In the data rows, 128 means zero.
Some points, one per row:
[139 137 115 137 139 184 122 189 111 143 153 125 130 136  89 157 119 129
 111 144 111 122]
[129 130 110 137 118 120 126 104 169  92  88 101 116 120 197 114 148  83
 140 118 169 128]
[149 113  57 167  86 149 148 157 111 144 128  61  93  80 111 179   5 139
 147 119 151 122]
[120 219 162  22 194 159  46 215 103  48 151 229 170 152 158  47 255   4
  21 170 106 160]
[128  90 123 125  76 140 138 120 155 107  67 102 123 132 181 100 129  90
 158 116 172 154]
[142 115 160 171  95  89 169  76 172 123 112  71 101 149 111 150 108 135
 188  74 144  96]
[130 122 132 115 119  91 129  86 108 108 130 147 129 122 142 109 129 136
 120 131 136 141]
[156 131 175 141 107  98 112 110  95  99 164 123 102 140  87 134 124 100
 128 100 147 120]
[155 185 184 111 120   0  99   8 116  23 153 139  97 109 169  78 158  69
 101  77 174 124]
[131 135 162 110 121  87  98  80  93  74 150 167 126 118 156  86 155  92
  92 131 158 146]
[126 169 184 155 204 126 121 134 125 165 199 142 140 175  48 165 152 173
 114 134  81  66]
[154 119 133 188  96 121 146 106 124 138 155  66 100 129  62 179  47 149
 162  92 138  95]
[114 146 152 115 196 163 110 172 142 148 140 158 164 172 114 129 194 137
 111 168  99  97]
[112 120 162 138 163  62 137  22 159 133 136 150 138 160 159 111 133 190
 141 122 120 109]
[128  84  42 171  78 188 180 173 143 197  85  55 115  89 112 182  23 173
 179 131 131 137]
[143 136 161 108 123  93  90  89  95  80 154 175 119 124 147  91 159  92
  92 136 150 139]
[138 142 164 112 119  75 135  89 137 129 129 134 130 138 116 111 152 134
 132  97 124 126]
[110 125 156 151 139 130 134 108 159 126 129 132 132 169 129 125 148 137
 140 135 130 102]
[118 125 157  97 129 107 112  97 124  97 130 178 139 144 164  92 174 116
  97 148 135 152]
[136 108 175 117  79  39 125  23 132  69 116 140 107 127 157  93 133 111
 147  90 174 127]
[139 129 168 130 128  79 124  59 112 101 158 153 110 133 130 106 134 136
 120 113 138 119]
[123 149 147  98 151 119 114 137 125 126 139 171 146 145 127 104 191 111
 103 126  90 136]
[130 131 165 105 114  81  99  80 102  79 140 165 124 127 146  88 156  99
  99 128 150 142]
[108 103 112 114 110 199 126 198 141 132  76 126 150 131 157 126 168  82
 143 151 136 165]
[ 97 124 145 128 176 175 129 164 160 161 126 154 158 178 115 140 181 143
 132 151  99 103]
[152 119  79 108  38  92 163 117 121 124  85  83  95  57 148 136  51 122
 151  82 146 174]
[118 127 137 137 137 131 107 111 136  93 110 132 127 137 170 110 152  85
 119 140 158 124]
[116  85 164 203 160 160 148 113 140 183 168 115 133 194  55 176  80 211
 166 141 108  72]
[123 139 117  90 144 193 102 224  96 127 144 147 148 127 100 134 163 103
  94 154 102 146]
[121 144 123 132 156 147 118 137 140 130 128 128 141 145 135 122 163 127
 113 138 122 115]
[131 132 115 113 124  95 131 105 135 123 117 140 116 108 157 110 123 139
 120 128 125 142]
[124 122 194 150 148  87 136  51 141 112 149 159 136 164 120 118 152 150
 141 125 134  91]
[116  96 154 122 110 144 121 135 140 123 103 151 145 148 154 105 162 117
 126 153 148 145]
[102  69 144 160 109 113 153  60 187 119  82 138 135 168 193 105 137 142
 166 143 168 134]
[121 112 165 154 142 119 106  79 149  98 131 143 136 161 155 119 152 115
 132 142 164 107]
[124 135 157 168 178  80 165  60 167 176 148 110 131 157  93 158 108 218
 163 100  90  78]
[151  97  68 112  42 111 154 139 101 132  91 100 101  60 158 133  52 127
 130 101 141 190]
[122 121  59 168 159 233 154 240 142 208 130  80 134 121  73 196  59 180
 146 160  91 105]
[138 123  29 156 108 171 161 184 125 178 113  63 103  64 121 179  17 168
 147 130 127 144]
[130 145 170 172 156 100 150  84 180 146 142  96 127 170  96 153 131 168
 164 100 116  64]
[117 162 131  80 168 168  78 197 106  94 138 185 163 133 158  92 215  54
  80 169 119 157]
[112 136 159 141 179 126 142 129 125 172 160 148 141 158  75 143 138 192
 123 128  66  99]
[109  59 142 166 105 100 156  40 178 125  76 134 138 155 199 110 130 152
 170 134 178 129]
[136 106 132 145  70 167 136 163 134 118 114  94 112 142 111 138 117  82
 171 113 162 132]
[120 133 116 115 140 143 102 156  92 125 146 159 135 122 131 115 136 120
  96 151 125 135]
[120 153 130  75 161 156  78 187  96 103 138 177 144 126 153  91 205  73
  70 175 121 155]
[152 131 136 147  97 128 109 124 114  91 142 107 101 121 117 127 106  90
 128 117 164 125]
[143 164  94  90 130 174  99 229  84 112 144 121 128  96 107 133 131  66
  93 137 121 160]
[150 131 173 113  75 104 124 140  88 116 155 119 108 133  70 121 121 110
 128  85 114 140]
[118 141 154  93 146 144  88 148  91 107 153 195 146 138 130  85 194  95
  78 155 119 147]
[116  98  63 101  92 180 120 179 120 114  80 131 128 105 182 102 127  75
 121 162 167 183]
[135 103 110 110  77 108 155 133 125 139  98 119 121 100 133 121 106 127
 142 110 130 165]
[139 164 141 105 135  79 132  87 142  95 115 120 116 111 157 104 153  97
 134  94 139 134]
[115  97 152 128  92 140 111 109 135  77  83 146 140 147 195  86 180  67
 145 141 193 144]
[135  73 117 198  81 164 172 131 162 165 111  47  99 144  82 186  40 163
 193 102 153  93]
[121 138 134 118 152 138 126 136 137 124 130 142 140 143 140 119 155 119
 123 142 121 123]
[139 140  71  66 109 191 103 250  72 119 113 144 133  77 130 119 155  55
  86 148 114 196]
[125  91  89 155 104 154 134 124 158 111  80  89 119 118 182 137  94 101
 166 139 177 132]
[160 146  83 106  82  84 130 119 109  92 122 104 105  74 160 122  83  94
 119 100 159 157]
[131 127 109 106  83 118 149 135 129 144  93 116 122 113 137 131 111 137
 140 113 124 159]
[145 195 157 124 197  81  95  88 104 111 196 147 124 127  95 130 154 133
  85 125 103  76]
[106 117 116 153 186 203 115 174 151 165 134 141 155 166 125 140 145 146
 124 186 109 104]
[106 116 160  86 119 119 113 106 157  85  77 173 150 149 207  61 226  81
 105 149 159 157]
[140 179 118 130 153  60 140  74 164 110 130 102 113 112 141 130 130 127
 133  83 130 100]
[ 93  74  92 112 115 180 167 172 193 181  42 131 162 142 188 116 159 166
 161 161 104 164]
[129 144 161 130 147 111 105 107 107  92 156 147 120 137 116 121 143 102
 110 130 140 112]
[135 185 232 102 176  40  99  54 106 101 199 192 126 161  86 102 203 136
  87  97  94  92]
[140 147 114 107 117  94 117 111 119 112 123 129 123 100 154 117 132 116
 113 117 134 146]
[117 123 162 103 135 117 107 104 116 104 131 178 145 138 162  87 177 120
 108 148 125 137]
[143 115 102 141  83  86 148  95 122 135 116  90 101  87 132 142  56 158
 147  93 141 147]
[117 134 154 132 163 101 111  66 141 106 138 154 132 145 169 103 164 126
 119 141 147 116]
[ 99 141 174 120 225 127 117  99 160 143 146 191 174 187 145  95 230 156
 103 171  89 100]
[137 142 159 146 140  49 141  45 170 111 129 123 116 141 131 128 142 139
 154  89 137  98]
[ 94 116 147 162 181 137 147 100 191 162 105 124 146 178 133 143 154 167
 159 136 109  81]
[104 114 158 131 163 158 122 121 151 143 126 157 152 167 141 120 181 141
 123 163 102 115]
[119  58 181 134  60  80 152  33 149 104  89 147 128 157 178  83 136 131
 160 120 176 143]
[117 122 142  97 122 133 119 137 129 116 117 169 135 144 156  92 166 122
 117 141 136 150]
[121 130 102  32  77 170  99 230  86  85  90 186 154  88 186  56 201  30
  70 167 143 222]
[102 105 196 145 143 116 111  65 163  92 103 156 151 187 174  91 194 108
 142 143 161 111]
[125 132 150 163 174 172 128 161 141 168 158 126 142 160  61 165 127 170
 138 140  91  75]
[131  89 154 190  91  90 181  57 139 160 151  71  93 134  76 171  14 224
 193  91 136  79]
[118 173 155 111 225  85  96  72 147 104 158 173 147 160 160 101 199 132
  86 144 110  91]
[138 145 178 111 141  61 101  55 109  87 156 164 130 135 140  92 160 114
  93 117 130 118]
[124  29  60 179  18 206 200 201 129 212  58  53 114 102  95 186   0 188
 208 126 132 162]
[131 131 118 127 134  56 140  45 146 107 115 135 121 106 183 109 125 137
 128 113 149 127]
[124 149 135 107 154 133  94 139 131  83 123 148 141 135 157 100 185  74
 104 142 144 131]
[107 117 154 128 114  50 154  21 178 101  84 135 126 136 199  87 148 146
 150 108 154 134]
[123  88 111 190 115 154 161 120 173 173 115  69 123 146 104 178  66 176
 190 121 132  90]
[141  92  75 165  81 173 151 187  87 179 139  69 100  92  67 182  15 165
 154 117 124 129]
[100  96 142 138 178 205 112 158 167 146 112 161 161 178 143 126 186 130
 138 184 119 108]
[137 108 127 129  90  99 125  77 132  86 105 130 117 121 160 107 114 110
 136 117 171 148]
[118 136 123 156 155 168 137 166 139 173 137 112 140 153  87 158 121 166
 138 135  96  97]
[159 165 196 118 126  41 103  49  94  64 183 140  97 129 105 117 139  83
 109  86 151 101]
[132 115 123  92  67  79 153 101 118 119  98 132 113 101 142 103 114 139
 143  95 122 179]
[146 112 157 162 104  80 140  63 116 118 153 103  99 128 102 137  74 135
 152  97 152 103]
[127 129 177 179 179 131 149 110 142 169 166 132 133 177  71 170 110 208
 145 131  92  67]
[114  83  73 158 111 226 143 198 155 184  78  94 143 137 130 169  86 147
 171 166 138 125]
[126 140 198 128 143 115  97 110 117  95 169 162 133 175  97 110 175 100
 121 125 135 103]
[133 104  46 185 110 169 191 157 140 226 120  38 104  84  69 219   0 233
 189 116  96 101]
[126 125 128 161 132 189 118 179 108 137 150 116 116 136  76 159  93 127
 127 146 124 102]
[ 86 115  79 116 186 216 133 206 181 189  79 136 181 157 157 132 177 155
 126 180  88 133]
[120 144 115 107 142 111 140 115 168 131 102 129 142 121 163 111 164 123
 127 117 119 138]
[109 141 112  64 137 130 125 162 141 136  87 168 161 121 179  92 197 109
  96 153 104 182]
[132  81  18 147  43 165 208 174 179 181  27  23 110  71 171 163  30 150
 203 101 147 181]
[127 146 182 133 142  32 155  24 160 135 144 129 121 139 121 124 140 183
 150  82 108 103]
[127  74 117 204  98 115 184  65 178 169 100  72 112 140 124 162  45 201
 194 105 153  96]
[102 127 153 158 191 149 142 112 191 158 109 129 157 179 133 141 165 165
 159 134 114  76]
[129  74  98 166  82 162 141 134 104 157 126 107 111 110 117 142  52 158
 150 144 151 131]
[125 131  72  98 117 141 132 161 113 143 115 134 135  98 150 122 116 133
 114 143 109 171]
[136 150 182 110 140  85 111  83 131  91 146 156 136 155 134  99 181  91
 111 103 140 111]
[131 126 149 144  86  82 163  81 162 130 111  97 101 142 109 140 115 143
 173  71 133 118]
[128 119 100 137 108 157 140 171 111 147 130 109 122 105 103 150  87 132
 129 142 120 143]
[116 158  95  82 182 161 113 194 124 143 131 157 154 127 143 121 178 115
  83 161  90 151]
[118 137 115 104 146 161  91 161 121  88 114 155 150 131 176 100 174  63
  95 162 157 140]
[124 117 186 106 127  68 124  53 137  91 123 169 132 158 152  81 187 122
 122 110 149 128]
[147 125 147 112  54  39 135  39 116  78 105 117  94  98 170  97 116 103
 135  88 172 148]
[119 140 152  95 155 128 131 137 109 150 142 173 145 144 106 108 168 152
 107 148  81 134]
[135  87 159 158 105 113 154  77 128 150 137 113 117 144 105 143  83 173
 162 108 130 117]
[137 133 212 129 144   0 142   0 131 103 155 168 130 160 123  92 152 192
 127  88 117  96]
[125 136 116 107  99 124 138 154 102 138 127 129 129 101 113 124 118 146
 112 112 105 149]
[115 142 161 164 179  80 157  48 160 177 151 122 135 158  91 160 115 225
 152 110  89  74]
[104 101 200 141 138 107 109  52 152  94 125 163 149 178 162  97 189 110
 143 143 165 109]
[147 138 107 117 126 103 133 128  90 135 167 140 115  94 106 137 101 157
 112 111  93 133]
[127 107  93 143 114 158 152 155 129 161 104 109 127 115 123 153  85 163
 151 134 118 131]
[149 135  44 138 104 119 156 148 109 168 122  69 101  53 102 177  18 178
 141  98 107 140]
[138  96  93 130  66 208 133 232 102 151 113  93 121 110  83 151  85 114
 147 138 121 168]
[ 94  94 144 143 176 200 114 172 163 146 116 160 173 192 143 118 183 118
 132 189 125 112]
[101  99  92 134 160 185 123 164 128 154 110 146 157 134 160 120 128 145
 122 197 136 140]
[ 96  64 169 221 153 148 168  52 171 185 129 121 138 190 116 162  82 235
 193 157 135  70]
[124 130 125  99 102  87 148 103 149 117  95 133 130 114 174 103 160 120
 130 118 121 162]
[105  33  65 188  73 224 208 189 196 230  47  50 128 131 118 188  30 198
 229 132 128 137]
[134 121 118  94 101  82 144 100 148 117  84 132 129 101 178  98 153 126
 125 112 129 159]
[109  97  96 127 121 150 151 129 183 149  73 120 136 121 180 124 125 132
 155 140 137 149]
[140 172  96 104 139 147 112 191  92 153 152 133 129  98  95 141 117 122
  98 127  92 136]
[129 139 117 142 150 168 122 179 105 153 145 121 126 129  87 141 112 133
 119 139 114 116]
[117 103 106 103 109 188 126 194 154 134  80 124 144 133 159 114 163  86
 137 143 125 167]
[135 122 178 159  84  53 146  30 163  91 122 100  98 146 132 124 125 127
 168  67 166 108]
[139 146 109 120 125 166  89 170 114  82 131 122 121 119 135 130 140  37
 114 133 161 130]
[125 128 103 106 124 103 134 110 129 116 107 141 130  97 157 110 125 135
 115 125 123 143]
[ 97 144 100  81 192 221  90 238 117 145 119 191 181 145 146 100 218  95
  75 202  97 155]
[124 147 159 174 172 106 145  84 176 141 147 105 120 164  91 157 134 167
 163  92 121  69]
[125 141  83 103 130 187 120 223 118 149 123 128 147 112 126 131 141 106
 109 143  96 156]
[141 139 165 215 187  89 155  62 122 184 201  92 114 160  30 192  40 239
 154 100  94  41]
Then 24 other points, each followed by its number:
[149 133 164 156 126 110 119  98 103 101 172 127 102 135  78 142 113 120
 132 114 151 105] 0
[122  94  64 109  85 171 119 185 127 111  70 123 140  88 203 110 115  65
 125 166 172 190] 1
[150 181 184 123 179  60  92  78  89  86 202 165 121 142  91 109 141 123
  91 104 116  96] 2
[134 141 180 176 185 194 105 186  83 174 211 138 133 185   4 183 118 166
 122 149  93  65] 3
[133 113  87 117 100 152 121 154 102 114 116 141 128  90 157 124 110 103
 107 152 140 164] 4
[120 120 220 166 181  87 119  39 123 121 194 176 131 189  82 123 155 185
 133 131 115  59] 5
[112 106 103 103 103 193 130 193 161 128  73 129 148 143 163 110 179  76
 132 150 128 156] 6
[117 124 161 143 153  50 153   9 161 125 137 159 136 145 156 107 139 187
 135 112 126 105] 7
[123  92 169 143 125 136 114  98  94 132 160 167 138 151 102 120 118 167
 118 153 130 118] 8
[143  96 117 130  68  87 151  82 101 124 127 115 105  92 132 123  72 147
 137 100 146 160] 9
[123 130  98 133 102 194 142 223 150 151 100  73 119 128  95 161 106 103
 158 108 125 133] 10
[128  83  95 172  91 184 139 182 119 162 123  77 114 116  94 172  46 141
 160 139 145 121] 11
[138 162 120 155 147 117 163 120 173 165 136  79 110 126  91 170  98 163
 155  74 108  86] 12
[134 146  73  79 136 159  99 190  88 105 115 140 142  88 159 110 145  71
  81 154 129 174] 13
[116 108 147 123 142 125 113 119 114 115 152 161 136 138 125 116 130 128
 112 151 138 135] 14
[ 97 145 127 103 205 181  91 182 136 132 131 192 182 160 157  97 227 111
  76 191 102 122] 15
[123 138 123  97 151 179  85 198 112 115 130 164 155 141 148 104 186  73
  83 176 116 146] 16
[127 131 151  76 105 157 100 192  70 120 149 171 139 120 102 102 175  89
  90 136 106 165] 17
[109  98  98 128 115 150 151 123 179 140  65 122 146 133 188 113 141 133
 154 137 134 139] 18
[ 99 156 186  83 210 130  83 128 102 117 163 237 178 171 133  76 253 126
  67 181  79 124] 19
[135 140 175 162 186 193 101 187  89 164 215 138 134 176  12 176 124 162
 126 156  88  69] 20
[105 136 158 116 189 150 114 144 144 143 150 152 159 177 104 120 187 137
 113 152 102 102] 21
[151 132 134 134 104 105 122 110 124  99 138 119 109 113 143 135 108 108
 136 112 159 132] 22
[137 122 159 111 120  83 108  72  95  72 152 157 121 127 157  97 142 102
 108 130 163 140] 23
Which of these numbered points is nearest to each point below, looking only along the 7 directions in which the first points spread most? Its number follows each.
[124 150  81 167 164 118 147 103 173 157 123  72 117 105 144 179  80 154
 154 114 132  90] > 12
[ 93 126 213 102 195  87  99  27 165  85 127 221 169 196 186  61 255 123
 100 155 126 106] > 19
[115 144 115 104 164 208  96 219 104 123 142 157 142 137 126 117 176  82
  82 170 124 141] > 16
[106 142 152 128 189 168 114 153 146 145 146 158 149 171 107 125 184 138
 117 155  94  97] > 21
[132 161 145 146 147  88 132  93 117 128 167 114 112 131  86 155 101 149
 120 102 112  91] > 0
[110 142 115 101 159 201  84 212 110 124 137 153 161 127 128 117 179  83
  90 178 114 142] > 16
[125 114 118 129 122 193 134 192 125 165 121 114 137 143 106 143 126 121
 141 144 115 131] > 10
[140  90  92 165  89 193 140 185 122 156 121  78 113 112  94 165  45 146
 167 135 146 122] > 11
[108 124 164 144 159  58 143  15 157 122 137 147 137 147 160 110 131 186
 141 125 129 100] > 7
[115 148 114  98 150 175  92 187 119 116 123 169 154 136 151  99 185  84
  95 164 115 146] > 16
[110  68 184 183 127 152 148 100 133 167 148 136 133 184  83 145 102 195
 164 144 111  85] > 8
[136 148  73  68 110 180 102 240  80 120 113 138 134  84 143 118 141  64
  77 156 115 195] > 13
[126 159 143 128 186 162 118 167 141 151 152 137 144 152  91 145 161 143
 113 136  92  96] > 21
[115 103 142 129 110  56 145  26 165 120 102 130 135 135 199 100 144 158
 152 114 149 125] > 7
[133 147 179 100 111 126  98 147  97  83 133 152 124 151 121 102 188  53
 104 129 150 143] > 17
[140 130 181  92 108  77 111  71 125  66 126 164 130 140 169  75 177  77
 111 114 158 142] > 23
[150 103  91 164  75 159 154 176  84 174 139  81  99  96  65 179   9 176
 150 123 117 135] > 11
[129 129 219 105 122  44  98  28 131  42 136 177 121 162 182  61 219  63
 128 106 169 128] > 23
[101 146 204 108 200  83  97  36 161 100 140 218 163 195 184  68 255 124
  95 158 130 106] > 19
[120 167 155 139 218 184  97 165 144 147 171 152 158 181  93 133 183 134
 108 162  88  79] > 21
[110 123 163 135 138  69 151  42 194 101  88 130 142 153 192  97 176 130
 153 109 147 103] > 7
[123 114 151 133 130 138 106 121 104 111 142 165 134 138 133 108 147 112
 111 152 143 137] > 14
[143 177 191 119 168  71 106  85  98 105 190 162 120 147  81 116 168 122
  87 112 112  94] > 2
[120  91 168 141 126 126 124  95  92 130 161 167 129 149 104 116 124 163
 115 153 129 126] > 8
[120 136  87  62 109 192  92 240  87 119 103 152 149  99 154 102 164  56
  81 167 126 196] > 13
[137 149 161 128 137  49 138  35 169 104 120 114 112 140 146 118 139 133
 151  77 136  97] > 7
[126  69  88 165  89 170 141 149 116 159 115 102 111 107 127 151  45 157
 153 142 146 133] > 11
[129 159  50 140 162 182 121 197 134 157 132  90 124  96 119 165  94 114
 116 146 122 105] > 10
[113 111 108 117 114 202 128 203 152 138  84 123 148 139 145 117 166  88
 140 146 134 151] > 6
[115 156  63  41 116 162 107 224 115 121  76 171 157  80 176  87 205  76
  73 150  92 213] > 13
[139 182 216 101 166  50 108  62 103  96 197 180 131 164  97 103 188 132
  95  97  93 102] > 2
[ 92 140 132 110 195 165 114 160 155 148 109 181 178 160 154 103 231 124
 106 177  95 133] > 15
[141 116 103 140  75  97 140  93 121 130 120  96 108  89 125 136  66 150
 147 100 137 154] > 9
[107 165 159  89 199 114  99 102 141 118 141 199 166 148 167  85 218 141
  76 152 103 125] > 19
[114 119 121 128 156 144 123 126 130 132 138 157 141 131 138 129 117 146
 121 163 128 124] > 14
[139 162 117  96 129 166 104 216 100 120 135 120 132 117  84 133 149  80
 107 120 101 145] > 17
[ 99 156 146  92 193 158  94 155 144 123 122 182 165 165 169  99 226  94
  85 178 118 128] > 15
[109 163 179 104 234 158  75 148 147 106 160 208 174 195 149 101 255  91
  86 177 110  99] > 19
[135 134  84  62  84 153 100 209  59 102 126 159 130  67 148  97 128  62
  77 147 133 205] > 13
[100 134 155  97 172 121 110  96 177  94  94 182 165 154 211  70 237  90
 109 160 133 134] > 15
[110 130 172 164 181 127 142  99 149 164 159 132 151 188  82 162 130 200
 145 128  98  70] > 5
[108  87  96 130 121 162 151 137 188 148  59 117 142 143 187 118 139 134
 145 144 140 144] > 18
[ 97 174 181 112 230 187  71 171 147 116 147 194 171 194 123 101 255  84
  92 169 108  84] > 15
[123 152 239 125 162  32 114  15 123  90 181 183 129 177 100  98 194 153
 115  98 116  91] > 5
[107  91 112 140 131 155 130 120 163 126  89 135 146 147 193 107 143 120
 141 165 170 134] > 18
[127 159 131 130 178 156 115 169 142 139 152 132 142 146 105 148 158 135
 111 134  93 102] > 21
[161 122 100 117  37  67 165 104 124 105  95  87  76  62 143 130  49 111
 162  65 158 172] > 9
[134 103  80 162 127 180 143 182 120 168 128  89 112 111  93 177  58 151
 145 138 136 119] > 11
[102  90 123 139 128 150 123 109 160 119  90 131 148 140 190 105 149 123
 138 170 165 136] > 18
[120 145 107 108 153 188  98 206 114 117 133 160 156 128 131 122 178  86
  94 176 125 144] > 16
[129 178 119 128 196 188  97 228  73 157 197 142 141 129  41 166 135 137
  79 152  61 106] > 20
[158  73 101 175  27 140 187 159 103 187 116  47  80 101  26 194   0 200
 191  77 114 137] > 11
[138 179 228 104 169  40 107  57 104 101 185 178 136 159  83 103 183 140
 104  91  89 104] > 2
[171 170 169 176 134  38 132  40 131 110 178  86  76 139  76 168  79 159
 152  57 142  68] > 0
[101 109 164 140 188 206 106 191 137 166 139 160 178 191  84 140 189 144
 122 171  91 102] > 21
[137 116 175 165 152 118 105  89 122 118 164 137 128 149  99 139 117 143
 136 132 139  89] > 0
[158 125  86 116  36  50 163  86 121 101  90  73  87  54 161 130  56 115
 143  69 163 170] > 9
[129 105  80 120  85 141 136 151 121 134  98 115 128  85 146 128  95 115
 128 133 136 169] > 4
[115 148 162  82 149 127  93 139 102 115 147 186 149 145 128  93 211 110
  76 141  96 145] > 17
[145 109 225 165  93  62 145  45 136 128 158 114  98 177  59 138 111 159
 170  76 139  89] > 0
[150 138 223 105  81  71  94  75 102  39 154 152 109 149 127  83 182  40
 113  90 169 132] > 23
[114 161 127  78 166 176  80 202  98 100 144 183 153 134 150  90 207  64
  67 169 120 151] > 16
[118 113 130 196 165 147 177 105 177 204 137  92 134 156  75 183  81 230
 177 120  98  67] > 12
[160 111  91 115  36  83 164 114 129 128  76  76  93  65 149 138  59 118
 164  82 155 175] > 9
[130 169  51 142 163 187 120 193 137 141 128  79 122  93 116 176  79 122
 115 141 125 118] > 10
[119 169 133 128 205 161  98 165 112 151 181 155 149 139  88 140 158 140
  94 163  93  99] > 21
[128 117 152 132  91 123 129 115 126  97 115  98 109 130 139 125 116  90
 146 113 173 127] > 22
[107 161 150  98 165 126 120 139 139 133 132 168 156 151 127  98 211 120
 102 143  95 133] > 21
[148 218 187  74 171  21  73  62  95  50 196 184 122 119 130  82 205  82
  49 105 119 110] > 2
[122 128  97  20  90 169  84 227  80  82  85 186 150  92 188  58 211  34
  75 169 131 220] > 13
[132  95  86 116  86 143 141 152 119 136  98 122 133  93 155 125  97 122
 132 137 137 170] > 4
[129 122  42  73  52 163 128 189 152  85  26  92 121  66 223  95 148   9
 131 126 192 207] > 1
[123 146 155 115 193 221  86 243  57 157 202 189 166 165  41 140 166 136
  68 185  57 113] > 20
[124 142 164 107 200 215  76 238  53 156 206 201 159 170  42 144 173 137
  75 187  58 120] > 20
[105  76  64  64  71 231 106 238 143 113  25 144 163 111 229  87 182  36
 113 187 166 220] > 1
[118 127  86  30  83 176  89 225  83  89  76 193 153  96 200  55 207  33
  67 165 132 226] > 13
[141 121 171 162 116 117 145 118 120 149 168 118 111 148  65 158  95 166
 151 107 112  98] > 0
[145 140 115 157 145 178 106 188  95 148 176 106 119 141  66 162  86 139
 123 149 108 104] > 20
[135 115 151 139 102 147 130 156 102 134 146 108 118 143  80 153  97 132
 146 116 133 121] > 0
[144 124 152 113  71  94 133 106 126  94 117 113 107 124 132 110 129  90
 144  91 150 141] > 22
[105  98 111 127 134 154 119 113 153 121  93 143 141 127 197 121 145 117
 125 161 157 144] > 18
[132 132 123 146 154 142 141 147 134 161 146 106 120 135  80 156 108 172
 144 116 107  99] > 12
[141 122 147 116  73  97 135 112 119  94 121 108 112 129 130 128 131  92
 144  82 160 136] > 22
[112  52  44 201  97 243 176 192 156 219  89  56 135 116 124 198  11 190
 194 175 150 114] > 11
[152 137 173 114  69 104 130 135  89 116 161 123  98 130  69 129 126 122
 129  88 120 141] > 0
[111 143 192 103 174 109 109 111 133 123 148 180 154 172 120 106 207 141
 113 135 103 114] > 21
[121 122 141 126 130 129 132 120 137 131 117 140 137 145 137 113 150 131
 133 136 122 132] > 14
[109  55  45 206 116 255 173 206 146 210  97  63 135 127 112 197  19 194
 180 177 151 113] > 11
[149 159 139 149 147  96 153 105 112 172 176 103 108 120  56 172  82 192
 132  89  82  91] > 12
[126  85  51 164  86 174 175 173 143 197  84  63 118  98 127 180  23 174
 175 138 127 128] > 11
[115 138 152 100 158 129 125 150 114 150 155 173 158 150 109 117 169 162
 105 135  79 130] > 21
[122  21  70 164  29 202 195 188 130 216  66  55 121 104  95 182  10 197
 203 130 135 162] > 11
[124  85  76 144  72 176 135 159 150 125  81  85 122 100 169 133  88  93
 157 140 181 156] > 1
[123 159 133  78 159 161  83 183 115  97 127 182 150 142 146  89 209  64
  76 173 120 155] > 16
[134 134 114 119 109  97 130 108 130 117 117 133 115  99 153 108 127 125
 127 119 132 148] > 22
[154 161 244 124 140  26  83  11  91  33 192 158 102 168 112  91 175  83
 108  89 161  78] > 2
[135 103 120 150  89  99 171  79 140 145 101  95 109 124 133 143  89 178
 176 103 140 132] > 9
[122 115 165 101  90  77 116  69 123  71 102 159 125 130 193  74 172  84
 119 122 167 155] > 23
[143 125 165 112  77  88 130  96 131  93 123 112 115 124 138 106 139  95
 151  90 152 133] > 22
[117 115 104  39  89 171  95 222  73  88  87 195 150  97 194  58 213  37
  69 172 136 222] > 13
[110 152 112 116 173 199  79 191 138  81 111 152 154 144 183 103 209  36
  83 185 159 133] > 16
[135 138 149 105 127 136  91 147  77 112 164 170 137 122 108 113 150 104
  90 145 116 144] > 17
[125 147 121  96 141 193 101 224  93 140 154 158 146 138  91 131 164 104
  95 148  93 139] > 17
[115 144 126  76 152 136  86 157 106  89 121 190 162 125 179  81 216  77
  78 164 129 165] > 16
[131 129  94  71  72 163 113 199 102 104  95 135 134  94 155 114 143  51
 108 138 137 188] > 13
[127  95 155 133 125 129 123  99  91 140 163 172 136 145 116 119 114 175
 121 163 107 123] > 8
[130 131 112 142 132 162 144 169 138 161 117 109 136 133 106 152 115 141
 139 129 113 122] > 10
[118 142 138  77 144 141  90 148 113  94 121 190 153 131 171  72 202  71
  73 160 135 159] > 16
[127 105 127 137  97 112 126  90 139 101 123 128 122 128 159 104 126 113
 138 131 166 140] > 22
[113 117 162  95 144  92  97  57 163  58  93 181 144 154 223  47 221  77
 104 149 181 151] > 23
[158 196 136  97 149   0 130  48 100  95 170 139  92  81 125 105 115 140
  97  69 107 122] > 2
[141 141 132 178 149 135 134 108 149 151 154  89 111 157  82 172  82 158
 158 115 125  73] > 12
[ 94 126 101 100 164 178 118 173 171 150  84 148 174 144 180 101 199 122
 126 166 107 146] > 6
[122 138  73  97 142 197 123 220 124 156 114 130 150 121 135 131 137 104
 108 148  98 151] > 13
[133 165 159  89 137 163  69 193  85  89 150 162 135 143 104 105 194  48
  87 143 131 138] > 17
[137 157 157 173 166  97 140  84 146 147 166  97 109 145  70 167  99 168
 143  89 109  64] > 12
[135 105  82 161 105 183 150 180 126 165 108  83 120 105 100 175  67 142
 156 142 138 122] > 11
[102  98 209 148 177 153 114 125 121 159 171 182 153 202  86 119 178 183
 122 166  98  96] > 21
[138 146 116  95 117 141 106 183 114 108 128 133 125 119 127 114 161  69
 107 128 131 146] > 13
[159 115  57 166  88 149 147 159 104 138 132  53  97  59 105 179   5 125
 139 128 157 131] > 11
[138 156 157  95 133  81  98  91 128  66 114 160 128 130 191  95 181  69
 102 125 153 138] > 23
[110 143 120 108 174 191  82 193 137  86 111 165 159 145 176  94 210  42
  89 177 152 129] > 16
